In the data rows, zero lies at 4.5, halfway between 4 and 5.
Here are some points, each followed by its number:
array([6, 5, 4, 7, 3, 4, 6, 3, 5, 6, 5, 4]) 0
array([5, 6, 4, 7, 4, 4, 6, 3, 5, 6, 5, 4]) 1
array([5, 6, 4, 7, 4, 4, 6, 2, 4, 6, 5, 5]) 2
array([6, 6, 5, 6, 4, 5, 6, 4, 4, 6, 5, 4]) 3
array([6, 5, 5, 6, 3, 5, 6, 4, 4, 6, 5, 5]) 4
array([5, 5, 4, 7, 4, 4, 5, 4, 5, 6, 4, 4]) 5
array([5, 5, 4, 6, 4, 4, 6, 3, 5, 5, 4, 5]) 6
array([5, 4, 5, 6, 4, 5, 6, 4, 5, 5, 5, 5]) 7
array([5, 6, 5, 6, 4, 4, 5, 3, 4, 6, 5, 5]) 8
array([5, 4, 4, 6, 4, 5, 6, 4, 5, 5, 5, 4]) 9
array([6, 6, 4, 7, 4, 4, 5, 3, 4, 6, 5, 4]) 10
array([5, 4, 5, 5, 6, 5, 6, 4, 5, 5, 5, 4]) 11
array([5, 4, 5, 6, 6, 5, 6, 4, 5, 5, 5, 4]) 12
array([5, 5, 5, 6, 6, 5, 6, 4, 4, 5, 5, 4]) 13
array([5, 4, 4, 7, 7, 4, 5, 3, 5, 5, 4, 4]) 14
array([5, 4, 5, 6, 7, 5, 6, 3, 4, 5, 4, 4]) 15
array([4, 4, 5, 6, 7, 5, 6, 3, 5, 4, 4, 4]) 16
array([5, 5, 5, 6, 7, 6, 6, 4, 4, 5, 5, 4]) 17
array([4, 3, 5, 5, 8, 6, 6, 5, 5, 4, 4, 3]) 18
array([5, 5, 5, 6, 7, 6, 6, 4, 3, 5, 5, 3]) 19
array([5, 5, 4, 7, 7, 5, 5, 4, 3, 5, 5, 2]) 20
array([4, 5, 5, 6, 8, 6, 5, 4, 4, 5, 5, 3]) 21
array([5, 5, 6, 5, 8, 7, 6, 4, 3, 5, 5, 3]) 22
array([5, 6, 5, 7, 8, 6, 5, 3, 3, 5, 5, 2]) 23
array([5, 6, 5, 6, 7, 6, 5, 4, 3, 6, 5, 2]) 24
array([5, 5, 5, 6, 8, 7, 6, 4, 3, 5, 5, 2]) 25
array([5, 6, 5, 7, 7, 7, 6, 3, 3, 6, 5, 2]) 26
array([5, 6, 5, 7, 7, 7, 6, 3, 3, 6, 5, 2]) 27
array([6, 6, 5, 7, 7, 7, 6, 4, 4, 6, 5, 2]) 28
array([6, 7, 6, 7, 6, 7, 6, 4, 3, 6, 6, 3]) 29
array([5, 7, 5, 7, 6, 6, 5, 3, 4, 6, 5, 3]) 30
array([6, 8, 6, 7, 6, 7, 5, 4, 3, 7, 6, 3]) 31
array([6, 6, 6, 6, 6, 7, 6, 4, 4, 6, 6, 4]) 32
array([5, 6, 5, 7, 6, 7, 6, 4, 5, 6, 5, 4]) 33
array([6, 7, 5, 7, 5, 7, 6, 4, 4, 7, 6, 4]) 34
array([6, 6, 5, 7, 5, 6, 6, 4, 4, 7, 5, 4]) 35
array([6, 7, 5, 7, 4, 6, 6, 3, 4, 7, 5, 4]) 36
array([6, 6, 5, 7, 4, 6, 6, 4, 4, 7, 6, 4]) 37
array([6, 6, 5, 6, 4, 6, 7, 4, 4, 6, 5, 4]) 38
array([6, 6, 5, 7, 3, 6, 6, 4, 4, 7, 6, 4]) 39
array([6, 5, 5, 6, 4, 6, 6, 4, 5, 7, 5, 4]) 40
array([6, 6, 5, 6, 4, 6, 6, 4, 4, 6, 5, 4]) 41
array([6, 6, 5, 6, 4, 6, 6, 4, 4, 6, 5, 4]) 42
array([6, 5, 5, 6, 4, 6, 6, 5, 5, 6, 5, 4]) 43
array([6, 6, 5, 6, 4, 5, 6, 4, 4, 7, 5, 4]) 44
array([6, 6, 5, 6, 4, 5, 6, 4, 4, 7, 5, 4]) 45
array([5, 6, 4, 7, 4, 4, 5, 3, 4, 7, 5, 4]) 46
array([6, 5, 5, 6, 4, 5, 5, 4, 5, 6, 5, 4]) 47
array([6, 5, 5, 6, 4, 5, 6, 4, 5, 6, 5, 4]) 48
array([6, 5, 5, 6, 5, 5, 6, 4, 5, 6, 5, 4]) 49
array([6, 6, 4, 7, 4, 4, 5, 3, 4, 7, 5, 4]) 50
array([5, 4, 4, 6, 5, 4, 6, 4, 5, 5, 4, 4]) 51
array([5, 4, 5, 6, 5, 5, 6, 4, 5, 5, 4, 5]) 52
array([5, 5, 5, 6, 4, 5, 5, 4, 4, 6, 5, 4]) 53
array([5, 4, 4, 7, 5, 4, 6, 3, 4, 5, 4, 4]) 54
array([5, 4, 5, 6, 5, 5, 6, 4, 5, 5, 4, 4]) 55
array([5, 4, 4, 6, 5, 4, 6, 3, 5, 5, 4, 4]) 56
array([5, 4, 5, 6, 6, 4, 5, 4, 5, 5, 4, 4]) 57
array([5, 4, 5, 6, 5, 5, 6, 4, 4, 5, 5, 4]) 58
array([5, 4, 5, 6, 6, 5, 6, 4, 4, 5, 4, 4]) 59
array([5, 4, 4, 6, 6, 5, 6, 4, 4, 5, 4, 3]) 60
array([5, 5, 4, 6, 6, 5, 6, 4, 3, 5, 5, 4]) 61
array([4, 4, 5, 6, 7, 4, 6, 3, 5, 4, 4, 4]) 62
array([4, 4, 4, 6, 7, 5, 5, 3, 4, 4, 4, 4]) 63
array([4, 5, 5, 6, 8, 5, 5, 3, 4, 4, 4, 4]) 64
array([5, 5, 5, 6, 7, 5, 5, 3, 4, 5, 5, 3]) 65
array([4, 4, 5, 6, 8, 6, 6, 3, 5, 4, 4, 4]) 66
array([5, 4, 5, 6, 8, 6, 6, 4, 4, 4, 5, 3]) 67
array([4, 4, 5, 6, 8, 6, 6, 3, 4, 4, 4, 3]) 68
array([4, 5, 5, 6, 8, 6, 5, 3, 3, 4, 4, 2]) 69
array([4, 5, 5, 6, 8, 6, 5, 2, 3, 4, 4, 2]) 70
array([5, 6, 5, 7, 8, 6, 5, 2, 2, 5, 5, 2]) 71
array([5, 6, 5, 6, 8, 6, 5, 3, 3, 5, 5, 2]) 72
array([5, 6, 5, 6, 8, 7, 6, 3, 2, 5, 5, 2]) 73
array([5, 6, 5, 6, 9, 6, 5, 3, 3, 5, 5, 1]) 74
array([4, 6, 5, 7, 8, 6, 5, 3, 3, 5, 5, 2]) 75
array([4, 4, 6, 6, 9, 7, 6, 4, 4, 4, 5, 2]) 76
array([5, 6, 6, 6, 8, 7, 6, 4, 3, 5, 5, 2]) 77
array([5, 5, 6, 6, 9, 7, 7, 4, 5, 4, 5, 3]) 78
array([6, 6, 6, 6, 7, 7, 6, 4, 3, 6, 6, 3]) 79
array([5, 6, 6, 6, 7, 7, 6, 4, 4, 6, 5, 3]) 80
array([6, 7, 6, 7, 6, 7, 6, 4, 3, 7, 6, 3]) 81
array([6, 6, 6, 6, 6, 8, 6, 4, 4, 6, 6, 3]) 82
array([6, 8, 5, 7, 5, 7, 6, 3, 3, 7, 6, 3]) 83
array([6, 6, 6, 6, 6, 7, 6, 4, 4, 6, 6, 3]) 84
array([6, 6, 6, 6, 6, 7, 6, 4, 4, 6, 6, 3]) 85
array([6, 6, 6, 6, 5, 7, 6, 4, 4, 6, 6, 3]) 86
array([6, 7, 5, 6, 5, 7, 6, 4, 4, 7, 6, 3]) 87
array([6, 7, 5, 6, 5, 7, 6, 4, 4, 7, 6, 4]) 88
array([6, 6, 6, 7, 5, 6, 6, 4, 4, 6, 5, 4]) 89
array([6, 7, 5, 7, 5, 6, 6, 4, 3, 8, 6, 4]) 90
array([6, 6, 6, 6, 4, 7, 6, 4, 4, 7, 6, 4]) 91
array([7, 7, 5, 7, 4, 6, 6, 3, 3, 8, 6, 4]) 92
array([6, 5, 5, 6, 4, 6, 6, 4, 5, 6, 5, 4]) 93
array([6, 6, 5, 6, 4, 6, 6, 4, 5, 6, 5, 4]) 94
array([6, 6, 5, 6, 4, 6, 6, 4, 5, 7, 5, 4]) 95
array([6, 5, 5, 6, 4, 6, 6, 4, 5, 6, 5, 4]) 96
array([6, 6, 5, 7, 4, 5, 6, 3, 5, 6, 5, 4]) 97
array([6, 5, 5, 6, 4, 6, 6, 4, 5, 6, 5, 4]) 98
array([6, 7, 5, 6, 3, 6, 6, 4, 3, 7, 5, 4]) 99
array([6, 5, 5, 6, 4, 6, 7, 4, 5, 6, 5, 5]) 100
array([6, 7, 5, 7, 3, 5, 5, 4, 3, 7, 5, 4]) 101
array([6, 6, 4, 7, 4, 5, 5, 3, 4, 7, 5, 3]) 102
array([6, 5, 4, 6, 5, 5, 6, 3, 4, 6, 5, 4]) 103
array([6, 5, 4, 6, 5, 5, 6, 4, 4, 7, 5, 3]) 104
array([6, 5, 4, 6, 5, 5, 5, 3, 4, 6, 5, 4]) 105
array([5, 5, 5, 6, 6, 5, 5, 4, 4, 6, 5, 3]) 106
array([5, 5, 5, 6, 6, 5, 5, 3, 4, 6, 5, 4]) 107
array([5, 5, 4, 6, 6, 5, 5, 3, 4, 6, 5, 3]) 108
array([6, 5, 5, 6, 6, 5, 5, 5, 4, 6, 5, 3]) 109
array([5, 5, 5, 6, 6, 5, 6, 4, 4, 6, 5, 3]) 110
array([5, 4, 5, 6, 7, 5, 6, 4, 4, 5, 5, 3]) 111
array([5, 5, 5, 6, 6, 5, 6, 3, 3, 6, 5, 3]) 112
array([5, 4, 5, 6, 7, 5, 6, 4, 4, 5, 4, 3]) 113
array([4, 4, 6, 5, 7, 6, 6, 5, 5, 4, 4, 3]) 114
array([5, 6, 5, 6, 6, 6, 6, 4, 3, 5, 5, 3]) 115
array([5, 6, 5, 6, 7, 6, 5, 4, 4, 5, 5, 3]) 116
array([5, 4, 5, 6, 7, 6, 6, 3, 4, 5, 5, 3]) 117
array([5, 5, 5, 6, 7, 6, 6, 3, 4, 5, 5, 3]) 118
array([6, 5, 5, 6, 7, 6, 6, 4, 4, 6, 5, 3]) 119
array([5, 6, 5, 6, 7, 6, 5, 4, 3, 6, 5, 3]) 120
array([5, 6, 6, 6, 7, 6, 6, 4, 4, 5, 5, 3]) 121
array([5, 4, 6, 5, 7, 7, 7, 4, 4, 5, 5, 3]) 122
array([5, 7, 5, 7, 6, 6, 5, 2, 3, 6, 5, 3]) 123
array([6, 7, 5, 6, 6, 7, 6, 3, 3, 6, 5, 3]) 124
array([6, 8, 5, 7, 6, 6, 5, 3, 2, 7, 6, 3]) 125
array([5, 5, 5, 7, 7, 6, 5, 3, 4, 6, 5, 3]) 126
array([5, 5, 5, 6, 7, 6, 6, 4, 4, 6, 5, 3]) 127
array([6, 7, 5, 7, 6, 6, 5, 3, 3, 7, 6, 2]) 128
array([5, 5, 5, 6, 7, 7, 6, 4, 4, 6, 5, 2]) 129
array([5, 6, 5, 7, 7, 6, 6, 3, 4, 6, 5, 3]) 130
array([5, 6, 5, 6, 6, 6, 6, 4, 4, 6, 5, 3]) 131
array([5, 5, 5, 6, 7, 6, 6, 4, 5, 5, 5, 3]) 132
array([6, 6, 5, 7, 6, 6, 5, 4, 3, 7, 6, 3]) 133
array([5, 6, 5, 7, 6, 6, 6, 3, 4, 6, 5, 3]) 134
array([6, 6, 5, 6, 6, 7, 6, 4, 4, 6, 5, 3]) 135
array([6, 6, 5, 7, 6, 6, 6, 3, 4, 7, 5, 3]) 136
array([6, 6, 6, 6, 6, 7, 6, 3, 4, 6, 5, 4]) 137
array([6, 6, 5, 7, 6, 6, 5, 3, 4, 7, 5, 3]) 138
array([6, 6, 5, 6, 6, 6, 6, 4, 4, 6, 5, 4]) 139
array([6, 6, 6, 6, 5, 7, 6, 4, 4, 6, 5, 4]) 140
array([7, 7, 5, 6, 4, 7, 5, 4, 3, 8, 6, 3]) 141
array([6, 6, 5, 7, 5, 6, 6, 4, 4, 6, 5, 3]) 142
array([6, 5, 5, 6, 5, 7, 7, 4, 4, 7, 5, 3]) 143
array([6, 6, 5, 6, 5, 7, 6, 4, 4, 6, 6, 3]) 144
array([6, 6, 5, 6, 5, 6, 6, 4, 5, 6, 5, 4]) 145
array([6, 7, 5, 7, 4, 6, 6, 4, 3, 7, 6, 4]) 146
array([6, 6, 6, 6, 4, 7, 6, 4, 4, 7, 6, 4]) 147
array([6, 7, 5, 7, 4, 6, 5, 4, 4, 7, 5, 4]) 148
array([6, 6, 5, 7, 4, 6, 6, 3, 4, 7, 5, 4]) 149
array([6, 6, 5, 7, 4, 6, 6, 4, 4, 7, 5, 4]) 150
array([6, 6, 5, 6, 4, 6, 6, 4, 4, 7, 5, 4]) 151
array([6, 5, 5, 6, 5, 6, 6, 4, 5, 6, 5, 4]) 152
array([6, 6, 4, 7, 4, 5, 6, 3, 4, 7, 5, 4]) 153
array([5, 4, 5, 6, 5, 5, 6, 4, 5, 6, 5, 4]) 154
array([6, 5, 5, 6, 5, 5, 6, 4, 4, 7, 5, 4]) 155
array([6, 5, 5, 6, 5, 5, 6, 4, 4, 6, 5, 4]) 156
array([6, 6, 5, 7, 4, 5, 5, 3, 4, 7, 5, 4]) 157
array([6, 5, 5, 6, 5, 5, 6, 4, 4, 7, 5, 4]) 158
array([6, 6, 5, 6, 5, 5, 5, 4, 4, 7, 5, 4]) 159
array([5, 4, 5, 6, 6, 5, 6, 3, 5, 5, 5, 4]) 160
array([5, 4, 5, 6, 6, 5, 6, 4, 5, 5, 5, 4]) 161
array([5, 5, 5, 6, 6, 5, 6, 3, 5, 5, 5, 4]) 162
array([6, 7, 5, 7, 5, 5, 5, 3, 3, 7, 5, 3]) 163
array([5, 5, 5, 6, 6, 6, 6, 4, 4, 5, 5, 4]) 164
array([5, 6, 5, 6, 6, 5, 5, 3, 3, 6, 5, 4]) 165
array([5, 5, 5, 5, 7, 5, 6, 4, 5, 5, 5, 4]) 166
array([5, 6, 5, 6, 6, 5, 5, 3, 4, 6, 5, 4]) 167
New points follow, each followed by the numbers of its two nearest points above by angle, nearest first.
array([3, 3, 4, 3, 3, 2, 3, 4, 7, 2, 3, 8]) 6 62
array([3, 3, 3, 2, 0, 2, 3, 5, 6, 2, 4, 9]) 6 7
array([2, 3, 4, 0, 9, 4, 2, 6, 6, 1, 4, 6]) 18 114
array([2, 1, 2, 4, 0, 0, 4, 5, 8, 1, 2, 9]) 6 51
array([6, 6, 5, 6, 4, 6, 6, 4, 4, 7, 5, 4]) 151 150
array([3, 1, 3, 1, 0, 1, 3, 5, 6, 2, 3, 8]) 6 7
array([3, 4, 4, 0, 5, 5, 1, 6, 5, 3, 4, 7]) 18 114
array([4, 4, 4, 3, 3, 3, 3, 4, 6, 4, 4, 6]) 6 8
array([3, 4, 4, 1, 0, 4, 2, 5, 5, 2, 5, 6]) 4 99
array([6, 6, 5, 7, 4, 6, 6, 4, 4, 7, 5, 4]) 150 151
array([4, 6, 4, 4, 2, 4, 3, 4, 4, 5, 5, 3]) 101 99
array([7, 7, 5, 7, 2, 6, 6, 4, 4, 8, 6, 4]) 39 99
array([3, 2, 3, 2, 0, 1, 2, 5, 6, 2, 3, 8]) 6 0
array([3, 4, 4, 0, 8, 3, 1, 7, 5, 2, 4, 7]) 18 64
array([5, 4, 4, 5, 6, 5, 5, 3, 4, 5, 4, 4]) 15 63
array([3, 3, 4, 3, 3, 3, 4, 4, 7, 2, 4, 7]) 6 62
array([4, 5, 5, 6, 9, 6, 5, 4, 3, 4, 4, 1]) 69 74
array([5, 6, 6, 6, 8, 7, 5, 4, 3, 5, 5, 2]) 77 116
array([4, 5, 5, 3, 2, 5, 4, 5, 4, 4, 5, 4]) 99 101
array([1, 2, 5, 4, 0, 5, 5, 5, 6, 0, 3, 7]) 7 6
array([6, 5, 4, 7, 3, 4, 6, 4, 5, 6, 5, 5]) 0 4
array([2, 0, 3, 2, 0, 0, 4, 6, 8, 1, 2, 9]) 6 7
array([6, 6, 5, 7, 4, 6, 6, 4, 4, 7, 5, 3]) 150 151
array([3, 1, 3, 0, 7, 0, 2, 6, 5, 2, 3, 5]) 18 62
array([6, 6, 5, 7, 4, 6, 6, 4, 4, 7, 5, 4]) 150 151
array([3, 2, 2, 4, 0, 0, 4, 5, 7, 3, 3, 9]) 6 0
array([4, 5, 6, 6, 9, 7, 6, 4, 4, 4, 5, 1]) 76 25
array([3, 2, 3, 0, 8, 1, 2, 6, 5, 3, 3, 5]) 18 63
array([3, 2, 3, 5, 1, 1, 5, 4, 7, 2, 3, 9]) 6 7
array([3, 1, 3, 2, 1, 0, 2, 5, 7, 2, 2, 9]) 6 56
array([3, 2, 3, 2, 0, 0, 2, 6, 6, 3, 3, 8]) 6 5
array([3, 4, 5, 0, 9, 5, 2, 6, 5, 2, 4, 6]) 18 114
array([6, 5, 5, 5, 7, 6, 6, 4, 4, 6, 5, 3]) 119 127
array([6, 6, 5, 7, 5, 6, 6, 4, 4, 7, 5, 4]) 35 150
array([5, 6, 5, 4, 4, 7, 3, 5, 3, 5, 5, 3]) 141 31
array([3, 2, 5, 5, 0, 5, 5, 5, 5, 2, 4, 6]) 7 9
array([3, 4, 5, 1, 2, 4, 3, 6, 5, 2, 5, 4]) 114 18
array([6, 6, 4, 6, 5, 5, 5, 3, 4, 7, 5, 3]) 102 163
array([3, 2, 3, 2, 1, 2, 3, 6, 6, 2, 3, 9]) 6 7
array([4, 3, 5, 4, 8, 6, 5, 5, 4, 3, 4, 3]) 18 114
array([4, 4, 4, 1, 1, 4, 3, 6, 6, 3, 4, 6]) 4 6
array([3, 2, 4, 3, 1, 2, 4, 4, 7, 2, 3, 9]) 6 7
array([6, 6, 5, 7, 5, 6, 6, 4, 4, 7, 5, 4]) 35 150
array([5, 5, 4, 3, 1, 4, 4, 4, 5, 5, 5, 6]) 4 0
array([6, 7, 4, 7, 3, 5, 5, 4, 3, 8, 5, 4]) 101 148
array([3, 2, 3, 2, 0, 1, 2, 5, 6, 2, 3, 8]) 6 0
array([4, 4, 3, 2, 2, 2, 3, 5, 6, 3, 4, 7]) 6 0
array([4, 4, 4, 3, 2, 3, 3, 4, 6, 4, 4, 7]) 6 8
array([4, 4, 4, 3, 3, 3, 3, 4, 6, 4, 4, 6]) 6 8
array([3, 1, 2, 3, 0, 0, 3, 6, 6, 2, 3, 8]) 6 51
array([3, 3, 3, 3, 1, 2, 3, 5, 6, 3, 3, 8]) 6 0
array([3, 0, 2, 0, 4, 0, 2, 7, 6, 2, 3, 6]) 18 62
array([3, 3, 2, 5, 1, 0, 4, 4, 7, 3, 3, 9]) 6 5
array([3, 4, 3, 3, 2, 2, 3, 4, 7, 2, 4, 8]) 6 2
array([3, 1, 3, 1, 0, 1, 3, 6, 6, 3, 3, 7]) 6 0
array([2, 0, 3, 0, 3, 0, 3, 8, 6, 1, 2, 6]) 18 114
array([5, 6, 5, 6, 6, 5, 5, 3, 4, 6, 5, 4]) 167 165
array([4, 5, 4, 3, 2, 4, 4, 4, 6, 4, 5, 6]) 6 0
array([6, 6, 5, 6, 6, 6, 6, 3, 3, 6, 5, 3]) 124 136
array([6, 6, 5, 4, 4, 7, 5, 4, 3, 6, 6, 3]) 141 87
array([3, 3, 4, 0, 7, 4, 2, 7, 6, 2, 4, 7]) 18 114
array([2, 2, 4, 0, 6, 3, 1, 7, 6, 1, 3, 7]) 18 114
array([3, 0, 3, 0, 7, 2, 2, 8, 6, 1, 3, 6]) 18 114
array([6, 6, 5, 7, 4, 6, 6, 4, 4, 7, 5, 3]) 150 151
array([6, 5, 5, 6, 6, 6, 6, 4, 4, 6, 5, 3]) 119 28
array([5, 6, 5, 6, 6, 5, 5, 3, 3, 6, 5, 4]) 165 167
array([4, 6, 6, 6, 8, 7, 6, 4, 3, 4, 5, 2]) 77 25
array([5, 5, 5, 6, 6, 6, 7, 4, 4, 5, 5, 3]) 164 13
array([4, 3, 3, 3, 3, 1, 4, 6, 6, 4, 4, 8]) 6 51
array([2, 0, 2, 0, 5, 0, 2, 7, 6, 1, 2, 5]) 18 62
array([4, 3, 5, 4, 7, 5, 5, 4, 5, 4, 4, 3]) 18 114
array([3, 1, 3, 0, 8, 1, 2, 7, 5, 2, 3, 5]) 18 114
array([3, 2, 4, 0, 8, 3, 2, 7, 5, 2, 4, 6]) 18 114
array([3, 3, 4, 0, 6, 2, 1, 7, 6, 2, 4, 7]) 18 114
array([3, 1, 2, 1, 0, 0, 2, 5, 5, 3, 3, 7]) 6 0
array([3, 2, 4, 0, 8, 2, 2, 7, 6, 2, 3, 6]) 18 114
array([3, 2, 4, 0, 4, 4, 2, 7, 7, 1, 4, 7]) 18 114
array([3, 4, 4, 1, 2, 3, 3, 5, 6, 3, 4, 6]) 6 8
array([6, 6, 5, 7, 6, 6, 6, 3, 3, 7, 5, 3]) 136 138
array([5, 6, 5, 6, 6, 6, 6, 4, 4, 6, 5, 3]) 131 28
array([3, 1, 3, 1, 7, 0, 2, 7, 5, 2, 3, 5]) 18 62
array([2, 2, 4, 0, 5, 3, 2, 7, 6, 1, 4, 7]) 18 114
array([2, 3, 4, 1, 9, 3, 2, 6, 5, 2, 4, 5]) 18 64
array([0, 3, 4, 4, 0, 2, 4, 3, 8, 0, 3, 9]) 6 7
array([2, 0, 2, 1, 5, 0, 3, 7, 6, 1, 2, 5]) 18 62
array([5, 5, 6, 5, 6, 6, 7, 4, 4, 5, 5, 4]) 122 164
array([3, 5, 5, 1, 1, 5, 3, 6, 4, 2, 5, 5]) 99 4
array([5, 4, 5, 4, 5, 5, 5, 4, 4, 5, 5, 4]) 122 22
array([6, 6, 5, 6, 5, 5, 5, 4, 4, 7, 5, 4]) 159 90
array([5, 5, 4, 7, 4, 4, 5, 4, 5, 6, 4, 5]) 5 1
array([6, 5, 5, 6, 5, 5, 6, 4, 4, 6, 5, 3]) 156 104
array([3, 1, 3, 0, 9, 2, 2, 7, 5, 1, 3, 4]) 18 114
array([6, 6, 5, 7, 5, 6, 6, 3, 3, 7, 5, 3]) 136 142
array([5, 6, 5, 7, 7, 6, 6, 3, 4, 6, 5, 3]) 130 134
array([6, 7, 5, 7, 6, 6, 5, 3, 4, 6, 5, 3]) 30 138
array([5, 6, 5, 6, 6, 6, 6, 4, 4, 6, 5, 3]) 131 28
array([3, 5, 5, 1, 3, 6, 2, 6, 4, 2, 5, 5]) 114 18
array([3, 5, 5, 2, 3, 6, 2, 6, 4, 2, 5, 5]) 114 18
array([4, 0, 2, 0, 5, 0, 2, 6, 4, 3, 2, 5]) 18 63
array([3, 4, 3, 2, 0, 2, 2, 5, 6, 3, 4, 9]) 6 8
array([4, 4, 4, 3, 3, 4, 3, 4, 5, 4, 4, 6]) 6 8
array([5, 5, 5, 6, 6, 6, 6, 4, 5, 5, 5, 3]) 132 28
array([3, 3, 4, 0, 6, 4, 1, 6, 6, 2, 4, 7]) 18 114
array([2, 1, 3, 2, 0, 1, 3, 5, 7, 1, 3, 9]) 6 7
array([5, 6, 5, 6, 6, 5, 5, 3, 4, 6, 5, 4]) 167 165
array([4, 4, 4, 3, 3, 3, 3, 4, 6, 3, 4, 7]) 6 8
array([3, 3, 3, 0, 8, 2, 2, 6, 6, 2, 3, 6]) 18 64
array([6, 6, 5, 6, 4, 6, 5, 4, 3, 7, 5, 3]) 141 92
array([3, 2, 3, 0, 8, 2, 2, 6, 6, 2, 3, 6]) 18 63
array([5, 5, 5, 6, 9, 7, 6, 4, 3, 5, 5, 2]) 25 19
array([3, 1, 3, 0, 5, 0, 2, 7, 5, 1, 3, 6]) 18 62
array([6, 4, 5, 6, 4, 5, 7, 4, 5, 5, 5, 5]) 7 100
array([3, 1, 2, 1, 1, 0, 2, 6, 5, 3, 3, 7]) 6 51
array([3, 3, 4, 0, 6, 4, 2, 6, 5, 2, 4, 7]) 18 114
array([4, 5, 4, 2, 1, 3, 2, 4, 5, 4, 4, 6]) 8 6
array([6, 6, 5, 6, 6, 6, 6, 3, 4, 6, 5, 3]) 136 124
array([5, 5, 4, 6, 6, 5, 5, 3, 4, 6, 5, 3]) 108 126
array([3, 3, 4, 0, 8, 3, 2, 7, 5, 2, 4, 7]) 18 114
array([3, 4, 3, 2, 1, 2, 2, 5, 6, 3, 4, 8]) 6 8
array([6, 7, 5, 7, 6, 6, 5, 3, 3, 7, 5, 2]) 128 138
array([5, 6, 5, 6, 6, 6, 6, 4, 4, 6, 5, 3]) 131 28
array([6, 6, 5, 6, 4, 6, 5, 4, 3, 7, 5, 3]) 141 92
array([3, 2, 3, 0, 8, 1, 2, 6, 5, 2, 3, 5]) 18 63
array([6, 6, 5, 6, 5, 5, 5, 3, 3, 7, 5, 3]) 163 128
array([3, 4, 4, 0, 5, 3, 1, 6, 5, 2, 4, 7]) 18 64
array([3, 3, 3, 1, 8, 1, 1, 7, 5, 2, 3, 5]) 18 64
array([3, 4, 4, 2, 1, 3, 3, 5, 6, 3, 4, 6]) 6 0
array([2, 2, 5, 5, 0, 5, 5, 4, 6, 0, 3, 7]) 7 6
array([2, 2, 3, 2, 0, 1, 3, 5, 8, 1, 3, 9]) 6 7
array([2, 3, 3, 1, 8, 2, 2, 6, 6, 2, 4, 6]) 18 64
array([3, 1, 3, 2, 1, 0, 3, 6, 7, 2, 3, 9]) 6 7
array([6, 6, 5, 7, 6, 6, 5, 3, 3, 7, 5, 3]) 138 128
array([3, 2, 3, 0, 8, 1, 2, 6, 5, 2, 3, 6]) 18 63
array([6, 6, 5, 6, 5, 6, 6, 5, 4, 6, 5, 3]) 142 87
array([3, 2, 3, 2, 1, 1, 2, 5, 6, 3, 3, 8]) 6 0
array([2, 3, 4, 1, 8, 4, 1, 6, 7, 1, 3, 7]) 18 114
array([3, 1, 2, 2, 1, 0, 3, 6, 6, 2, 2, 8]) 6 51
array([3, 2, 2, 3, 3, 0, 3, 6, 7, 3, 3, 9]) 6 51
array([3, 2, 3, 2, 0, 1, 2, 5, 6, 2, 3, 8]) 6 0
array([2, 0, 2, 0, 7, 0, 2, 7, 6, 1, 2, 5]) 18 62
array([5, 5, 5, 6, 6, 5, 5, 4, 4, 6, 5, 3]) 106 110
array([2, 1, 3, 0, 6, 1, 2, 7, 6, 1, 3, 6]) 18 62
array([3, 3, 4, 0, 8, 4, 2, 7, 6, 1, 4, 6]) 18 114
array([6, 6, 5, 7, 5, 5, 5, 3, 3, 7, 5, 3]) 163 128
array([3, 2, 3, 3, 2, 2, 3, 5, 7, 2, 3, 8]) 6 7
array([6, 7, 5, 7, 4, 6, 5, 4, 4, 7, 5, 4]) 148 36
array([6, 5, 5, 6, 6, 6, 6, 4, 4, 6, 5, 3]) 119 28
array([5, 4, 5, 6, 5, 5, 6, 3, 5, 6, 5, 4]) 154 160
array([5, 5, 5, 6, 6, 5, 5, 4, 4, 6, 5, 3]) 106 110
array([3, 3, 2, 5, 0, 0, 4, 3, 7, 3, 3, 9]) 6 0
array([5, 5, 5, 6, 7, 6, 6, 3, 4, 5, 5, 3]) 118 117
array([3, 2, 3, 2, 0, 1, 2, 6, 6, 3, 3, 8]) 6 0
array([5, 6, 5, 6, 6, 6, 6, 4, 4, 6, 5, 3]) 131 28
array([3, 1, 2, 1, 5, 0, 2, 7, 4, 2, 3, 5]) 18 63
array([3, 3, 3, 0, 6, 2, 1, 7, 5, 2, 3, 6]) 18 114
array([6, 5, 4, 7, 3, 4, 6, 3, 5, 6, 5, 5]) 0 1
array([5, 6, 5, 7, 5, 6, 6, 4, 5, 6, 5, 4]) 33 145
array([3, 3, 4, 2, 1, 2, 3, 5, 7, 2, 4, 9]) 6 7
array([2, 3, 4, 0, 8, 4, 2, 6, 6, 1, 4, 7]) 18 114
array([2, 0, 3, 0, 7, 0, 2, 6, 5, 1, 3, 5]) 18 62
array([5, 6, 5, 4, 3, 5, 5, 4, 4, 5, 5, 4]) 99 101
array([3, 2, 3, 0, 9, 1, 2, 6, 4, 2, 3, 4]) 18 63
array([4, 4, 4, 3, 3, 3, 3, 4, 6, 3, 4, 7]) 6 8
array([5, 4, 4, 6, 5, 4, 6, 4, 5, 5, 4, 5]) 51 56
array([2, 0, 3, 0, 6, 1, 2, 7, 6, 1, 3, 6]) 18 62
array([3, 0, 3, 0, 5, 0, 2, 6, 5, 2, 3, 5]) 18 62
array([3, 3, 3, 5, 1, 2, 5, 4, 7, 3, 4, 9]) 6 7
array([0, 3, 4, 4, 0, 4, 4, 3, 6, 0, 3, 9]) 6 7
array([3, 5, 5, 3, 3, 5, 3, 6, 4, 3, 5, 4]) 114 99
array([6, 7, 5, 6, 5, 7, 6, 4, 4, 7, 5, 3]) 87 88
